In the rows, 128 means zero.
One turn or mirror swaps these rows in pairs. Which row does each one swap with?
The rows were stretched afterwards, more along some directions than others.
z143: [103 118 111 128 127 158 129 165 132 136 106  93 155 132 136 150 117 148
 130 127 116 124 119 123 114]
z848: [113 117 159 145 108 140 108 180 153 162 128 127 146 139  90 125 135 130
 105 139 136 159 151 137  80]
z857: [115 130 150 142  95 142 103 122 121 141 140 105 149 142 158 124 130 163
 142 128 139 130 130 133 112]
z232: [ 92 140 127 112 114 145 147 157 122 113 117 119 139 154 140 118  88 118
 114 119  86 104 131 108 111]
z510: [ 97 137 163 134 106 116 119 150 143 121 124 118 121 141 105 145 142 100
 113 143 139 167 115 156  93]
z413: [105 123 156 153  90 134 110 131 131 154 139  97 151 155 152 127 134 153
 138 130 150 139 134 144 104]
z449: [101 134 120 107 129 125 151 135  87 137 131 128 130 137 181 112 107 142
 146 144 141 108 159 126 141]
z375: [149 111 136 137 117 123 132 126 125 172 136 128 130 129 176 130 120 111
 162 136 144 132 153 144 111]
z561: [113 123 139 141 140 121 102 176 132 138 128 112 148 129  98 157 157 150
 104 100 148 150 123 133 124]
z410: [ 95 134 155 137 107 160  95 125 132 146  93 102 116 157 115 120 154 125
 144 138 160 160 148 158  95]
z230: [ 98 129 121 120 108 156 153 157 123 134 121 112 138 160 147 118  94 122
 112 135  93 107 140 113 104]
z256: [114 125 140 126 141 134 112 158 116 125 113 103 138 127  94 162 169 168
 105 113 148 155 116 143 147]
z218: [ 84 138 156 135 101 113 119 150 135 125 130 112 133 144 112 132 125  95
 121 128 129 156 116 141  92]
z553: [105 138 144 125 111 164  98 110 123 134  91 104 113 136 119 119 150 128
 147 134 152 149 147 155 114]
z477: [ 84 137 148 108 129 104 122 165 111 118 129  97 134 146 125 126 139 184
 132 150 144 141 130 123 124]
z761: [116 131 119 112 128 124 152 137  94 151 144 129 127 130 184 123 111 135
 145 146 147 117 155 125 139]
z823: [ 88 124 115 130 118 141 163 151  97 150 124 118 124 146 169 134 112 128
 131 157 140 111 150 137 134]
z427: [ 97 121 145 137 126 128 118 175 129 140 115  98 156 141  90 159 163 168
 101 120 158 156 113 138 133]
z895: [102 124 163 141 108 139  99 174 137 156 117 117 152 140  87 115 130 137
 109 129 125 154 155 136  86]
z466: [ 93 131 149 141 109 164 101 115 125 148  86 101 120 149 115 115 153 116
 150 140 155 153 157 165 108]
z95: [108 128 121 121 132 133 144 142  89 151 133 127 132 134 171 125 116 130
 147 132 146 122 157 135 140]
z391: [113 128 156 150  92 130 103 128 126 155 140 103 152 150 160 120 124 156
 142 122 138 133 136 133 107]
z718: [150 107 134 133 129 125 152 129 117 169 146 130 131 123 172 147 120 131
 151 150 148 137 141 135 125]
z846: [ 75 136 165 125 109 115 124 158 142 117 116 109 128 148 107 140 131 107
 112 141 132 159 106 157  96]
z498: [ 95 130 124 117 117 124 155 146  92 152 132 115 121 145 177 122 115 135
 140 147 149 124 141 133 140]
z950: [ 69 138 169 131 101 114 126 150 143 121 113 112 127 155 100 141 130 108
 112 153 138 156 111 159  98]
z549: [ 88 143 142 106 132 118 104 154 112 105 126  96 133 137 127 117 140 176
 144 125 134 135 128 118 126]
z889: [ 95 138 125 122 114 159 143 163 106 130 117 110 143 152 147 113 103 123
 118 112  91 103 125 105 124]
z320: [ 95 139 122 109 109 153 150 154 113 115 115 113 132 151 151 117  95 127
 102 129  83 103 129 109 116]
z307: [121 130 148 136 101 134  97 114 119 148 136 103 142 135 155 113 135 144
 160 103 157 136 127 121 126]
z752: [ 93 114 115 131 114 166 152 160 129 137 105  90 158 145 149 159 119 151
 128 142 119 121 129 138 112]
z301: [ 99 126 140 138 110 164 103 115 128 145  96  99 117 145 127 117 150 126
 147 146 152 141 153 149 110]
z860: [ 95 143 153 110 121 119  97 161 120 109 128  97 136 137 125 113 138 184
 135 129 130 140 133 119 117]
z932: [ 94 120 167 135 106 142 103 180 143 145 116 119 143 148  88 117 131 146
  93 138 125 159 137 131  82]
z32: [ 97 131 155 135 111 116 130 147 133 126 125 119 126 135 117 140 139 100
 117 147 134 163 121 159  99]
z616: [100 141 144 105 134 104 103 159 120 106 131 105 133 130 133 107 130 162
 147 113 128 130 142 104 117]
z33: [ 92 131 119 124 122 166 152 164 129 121 118 114 140 150 146 128  99 116
 113 121  84 104 140 108 106]
z302: [ 92 138 121 117 113 157 150 161 127 116 119 110 139 151 145 124  94 124
 109 128  85 106 126 108 112]
z12: [ 91 140 129 111 112 158 140 158 123 117 122 117 141 152 155 103  93 120
 110 120  84  99 132  93 109]
z647: [ 97 132 123 124 113 164 146 151 120 118 120 114 140 152 154 111  91 113
 125 111  80 105 138 106 110]
z878: [102 121 159 141 111 130 101 185 144 163 122 117 151 141  76 136 136 138
 100 137 139 157 145 138  88]
z978: [111 119 131 130 139 116 111 163 117 130 116 100 139 124  90 161 160 158
 113 106 152 156 122 145 139]
z314: [ 86 136 126 118 106 145 149 165 126 119 120 107 130 163 150 112  90 118
 110 122  83 108 119 106 110]
z212: [ 91 139 153 127 111 107 115 152 141 117 129 114 125 147 120 127 119  99
 118 136 126 149 110 132  88]
z355: [106 134 114 121 123 143 139 162 119 125 124 119 128 143 148 114  87 113
 123 108  86  98 136 100 117]
z7: [111 138 124 119 123 146 140 156 126 123 130 118 142 147 157 109  89 116
 119 113  83  99 137 100 107]
z914: [ 87 139 147 115 131 109 110 155 113 121 128  97 136 147 131 113 140 176
 141 132 139 139 141 123 126]
z380: [100 145 148 112 120 119  99 152 115 117 127  92 142 137 130 111 132 174
 153 121 126 138 138 124 117]
z858: [103 126 170 138 104 140 109 183 149 153 123 122 156 147  89 130 136 155
  88 151 130 156 150 141  79]
z621: [122 125 129 128 142 120 111 167 118 128 123 110 144 117  96 170 164 158
 109 111 150 155 120 140 133]
z892: [103 131 117 112 129 135 158 137  82 148 131 118 130 130 170 133 118 143
 145 149 151 117 150 134 149]
z545: [114 136 120 117 124 139 139 129  78 153 134 123 128 132 189 105 114 123
 157 120 139 108 147 117 146]
z423: [ 97 132 123 126 116 160 149 165 126 136 124 105 147 153 147 128 102 119
 109 123  97 105 131 107 108]
z560: [111 130 124 119 130 136 141 134  95 154 138 131 128 131 176 119 106 125
 150 132 140 113 158 128 134]
z35: [ 91 139 161 137 109 107 109 149 146 121 127 122 125 148 113 128 123  87
 124 132 127 151 126 152  82]
z163: [104 139 131 108 126 131 140 139  89 153 130 122 129 140 164 122 120 135
 145 139 153 120 150 128 142]
z652: [ 99 138 135 132 112 150  83 120 112 139 100  99 128 127 112 113 147 135
 166 120 158 147 151 149 111]
z482: [ 98 135 161 133 111 107 125 154 141 125 142 123 131 144 119 135 129 102
 118 140 131 154 117 139  89]
z236: [103 123 126 131 136 124 118 161 113 128 106  98 140 122  95 171 164 155
 110 112 150 156 119 147 142]
z790: [100 140 158 105 125 107 113 155 122 113 136 101 132 141 145 111 131 166
 147 123 129 138 135 117 112]
z450: [107 124 116 115 126 133 148 140  93 157 129 122 127 142 167 119 110 138
 135 156 147 117 157 138 134]
z377: [107 127 146 145 100 148 108 122 117 142 136  98 141 139 150 133 142 153
 149 112 149 132 129 128 125]
z138: [ 82 136 142 107 127 115 118 163 109 103 123  98 133 134 120 124 138 175
 140 132 129 136 138 123 126]
z445: [105 138 126 111 115 127 145 143  89 155 132 119 130 145 175 122 113 149
 132 153 146 117 153 136 134]
z864: [108 120 167 149 117 133 115 170 149 146 119 125 143 148  83 129 143 137
  96 149 126 157 147 146  84]
z716: [154 110 128 120 136 117 139 126 110 159 140 135 131 117 169 134 105 128
 152 127 134 126 142 133 133]
z756: [ 95 128 142 136 105 176 105 118 134 139  90 100 114 145 112 117 148 127
 145 143 149 148 144 155 111]
z991: [121 132 155 145  93 141  96 132 126 152 151 106 156 136 163 125 136 146
 144 109 150 139 133 126 104]
z821: [119 127 121 115 137 132 145 133  87 161 137 120 128 131 178 120 116 142
 146 140 151 111 154 127 149]
z25: [ 88 113 120 122 112 160 138 164 123 130  89  89 145 132 112 155 125 154
 121 138 115 129 113 142 130]

Swapped with z549: z482
Swapped with z410: z932
Swapped with z718: z143

